One hidden turn or mirror swaps the rows below in pairs. Which row is each named row swapped with?
The rows were stretched afterwards, more along some directions than others.
selot: [ -9  -1  12  12  23  -6 -18  -4  35  13  -1 -15  -6  22   0   7]
Nimol: [ 26  11   7   6  10   5  -5 -51  -8  28  19   5  15  59 -15 -57]
baf: [-11  29  11  15 -26  -7  27 -54  -3  10  25 -31  26  69  -4 -44]
Toti: [ 20  32 -46  19  14  46   9 -41 -22  12  20 -14  24  24  -5 -39]
lok: [  8  -3  -6  -1 -30  23   8 -18 -21   6  -1 -26  -3   9  10 -22]
Taso: [-10 -15 -19  14  14  -2 -20   2  30  26  -2 -30  26  -9  12 -14]
lir: [ 14 -15 -18  37  -2  -8 -12  -9  55  20  10 -25   9  19  -2   7]
Pap: [ 38  20 -36  48  32   9 -21 -18  17  25  18 -33  34   6  -6   0]
Rageg: [-14   7  18 -22 -25  42  21  -3 -42  -6   1 -40 -11  21  18 -60]
Mise: [-10  -8  -6 -36  10  20  30  -6 -28 -13  11   6  26  29   3 -37]
laf: [ -5  34 -10  36 -10  -1  27 -48  10  30  38 -23  11  50 -13 -20]
Vudo: [ 23  48 -17  43  -5  32  26 -62 -16  18  54 -34  32  58 -27 -45]
rak: [  7   5   2  32  16  -2  -5 -41  17  -2  16   2  16  42  -7  -3]
lepa: [  1  60 -22  14   3  35  31 -43 -34  28  27  -3  49  40 -22 -64]
lup: [-10   9   8 -16 -12  -1   7 -45 -26 -12  -5  -5  10  36 -13 -48]
rin: [ 14  -3   0  12 -16  -1 -14  -1  -5  19  25 -23 -10 -15  -6 -11]
tik: [  2   2   4 -26  19 -10  -9  -6  12  -3  -2  31   2   5  -7  27]
nopak: [ 19 -16  22 -23   6 -16 -18   4  21  16   0  -9  27  34 -10  -1]
ribe: [  7   2 -25  24  -7  26  -1 -24   1 -11  14 -48  26  25  13 -26]
pefe: [ 25   9  17   4   4  22 -10   4 -23 -23   7   2 -18   5  -9  20]
tid: [ -9  25  -2   0 -29  43  49 -28 -41 -14  15 -39  27  50   4 -80]
dode: [  3   8  -8  29  -9  10   0 -32   3   4 -13 -27  11  42  -4   6]
mazo: [ 12  -5   7   1  19 -29  -7 -22  10  43  30   8  39  40  -3 -34]
Gadup: [  6  40 -20  27  -6  17  16 -23  -6  -6  25  -5  11 -21 -17  -7]
fupi: [ -5 -31  37  -5 -17 -24 -23  -3  -7   4 -10 -10  -9  33  19 -23]
sek: [-10  15  12 -33   2  24  14  -4 -30 -16 -31 -21   4  26   9 -44]
Setob: [ 20  19   5  16  -9   6   0 -38 -15  21   6 -13  21  35 -15  -7]
Lizok: [ 13  15   2   5 -13  18  -7 -34 -27  27   5 -29 -10  21  -7 -44]
zeva: [-11   4   7  -7 -26  43   5   4 -32 -36 -18  -9 -32 -23  16 -19]
vapi: [  9 -21   6 -12   0 -12  13 -27  -8   9  22   1   2  16   7 -41]
likil: [ 29 -19   4  18   1 -21 -30 -22   8  23   7 -14  42  36   5 -29]
Nosa: [ 11  -8   4  28  18   4 -35   4  26  20  -3  -3 -11  -8  -1  28]
vaden: [-20   8 -18  13  -4  31  -7 -12  -3  34   3 -30   2  -7   4 -26]
Rurap: [ 12  13  16 -23  26  -8 -13  -5  -5  27   1 -25  19   8   0 -33]
foz: [ -1  40 -13   1  -2  31  45 -31 -15   3  30 -12  16  48 -15 -22]
nipin: [-12  16  16  29 -41  30  27 -34 -25 -43   8 -36   2  42  -9 -32]
gav: [ -5  -3  10 -44  19   2  15  16 -25   1 -12   7  18  -8 -15  -4]
tona: [-13 -37  20   1 -29  -1  26  14   4 -20  -7 -10  -1  19  21   1]
ziker: [  4  30  -2  -7  26   9  -6   0  -4  11  -9  -2  39  13 -11 -20]
kav: [  1  17 -25  -5   3  42 -12 -19 -17  -1  -8 -25  -3   0  -1 -22]
Dag: [ 26  38  -6  -1  27  18  25 -33 -16   8  23  14  29  16 -40 -17]
dedar: [ 16 -28  11  39 -20  10 -29 -15  14  19  32 -43 -13  39   9 -17]

dode swaps with baf
Pap swaps with Rurap
laf swaps with Setob
pefe swaps with vapi
lepa swaps with vaden

